[[-34  -6  -5  -4 -22   7   7  10 -37   8  18]
 [-10  -7 -26  -7   6 -12   0   7  31  27 -14]
 [ -5 -44 -40 -33  -2  -1  12   2 -45  16   2]
 [-13 -39 -16 -16  -4  22  -1  28  28  -1   1]
 [-13  23  11  18   0 -12  17 -27 -53  25   0]
 [ 22 -25 -55 -64  29 -40  16 -13   4   1  -6]
 [  3  -8  -1 -14 -16  13 -13  21  34 -32  10]]
->
[[ 18 -34  -6  -5  -4 -22   7   7  10 -37   8]
 [-14 -10  -7 -26  -7   6 -12   0   7  31  27]
 [  2  -5 -44 -40 -33  -2  -1  12   2 -45  16]
 [  1 -13 -39 -16 -16  -4  22  -1  28  28  -1]
 [  0 -13  23  11  18   0 -12  17 -27 -53  25]
 [ -6  22 -25 -55 -64  29 -40  16 -13   4   1]
 [ 10   3  -8  -1 -14 -16  13 -13  21  34 -32]]

[[-16 -21  13 -53]
 [-52  -8  10  54]
 [ -7   2 -13  -8]
 [-47  42  -1  19]
 [ 43  -3  77  20]
 [ -9   4  38  34]]
->
[[-53 -16 -21  13]
 [ 54 -52  -8  10]
 [ -8  -7   2 -13]
 [ 19 -47  42  -1]
 [ 20  43  -3  77]
 [ 34  -9   4  38]]

[[-40  74 -12  41 -16  25 -55  -4]
 [ -4 -44  50  25 -10 -12 -15 -48]
 [-28 -18 -43 -44 -27  57  47 -54]
 [ 50 -32   0  47 -66  -1  45  31]
 [ 19 -25  56 -30  50  27 -39  62]
 [ 32 -34 -44 -28  47 -80 -14 -31]]
->
[[ -4 -40  74 -12  41 -16  25 -55]
 [-48  -4 -44  50  25 -10 -12 -15]
 [-54 -28 -18 -43 -44 -27  57  47]
 [ 31  50 -32   0  47 -66  -1  45]
 [ 62  19 -25  56 -30  50  27 -39]
 [-31  32 -34 -44 -28  47 -80 -14]]

[[ -6   8 -20   8   8  37 -45  -1 -17   3]
 [ 20  21 -19  16  25  63  40  20  67  17]
 [ 32  47  20  29  26  22 -42  20 -56  36]
 [-23 -25  10 -22 -18  29 -51 -21 -75 -24]
 [ 20  -6  12   5   0   4 -20  16 -61   8]
 [ -3  -6  21  -8  -9 -43 -17 -14 -23 -10]
 [-31 -37 -21 -33 -22  39  32 -16  18 -35]
 [ 20  29 -29  21  25  -2  49   7  62  25]
 [-44 -55 -34 -40 -56  -5  56 -19  54 -43]]
->
[[  3  -6   8 -20   8   8  37 -45  -1 -17]
 [ 17  20  21 -19  16  25  63  40  20  67]
 [ 36  32  47  20  29  26  22 -42  20 -56]
 [-24 -23 -25  10 -22 -18  29 -51 -21 -75]
 [  8  20  -6  12   5   0   4 -20  16 -61]
 [-10  -3  -6  21  -8  -9 -43 -17 -14 -23]
 [-35 -31 -37 -21 -33 -22  39  32 -16  18]
 [ 25  20  29 -29  21  25  -2  49   7  62]
 [-43 -44 -55 -34 -40 -56  -5  56 -19  54]]

[[-33 -23   7  -7  19  18  23 -88 -12  55 -28  -6  -4  -2]
 [-62 -43   9 -29  76  53  16 -28  12 -10  43  34 -22 -67]
 [ 39  24  11  38 -10 -55 -40  83  18 -45   1  -7  28   0]]
->
[[ -2 -33 -23   7  -7  19  18  23 -88 -12  55 -28  -6  -4]
 [-67 -62 -43   9 -29  76  53  16 -28  12 -10  43  34 -22]
 [  0  39  24  11  38 -10 -55 -40  83  18 -45   1  -7  28]]

[[ -4 -28 -35 -21  12]
 [ -1   9 -84  17  21]
 [  6   3 -46   2  12]
 [ 13  -7  24   0  54]
 [ -8   4 -36  -5   0]
 [ -8 -16  27 -48  17]]
->
[[ 12  -4 -28 -35 -21]
 [ 21  -1   9 -84  17]
 [ 12   6   3 -46   2]
 [ 54  13  -7  24   0]
 [  0  -8   4 -36  -5]
 [ 17  -8 -16  27 -48]]
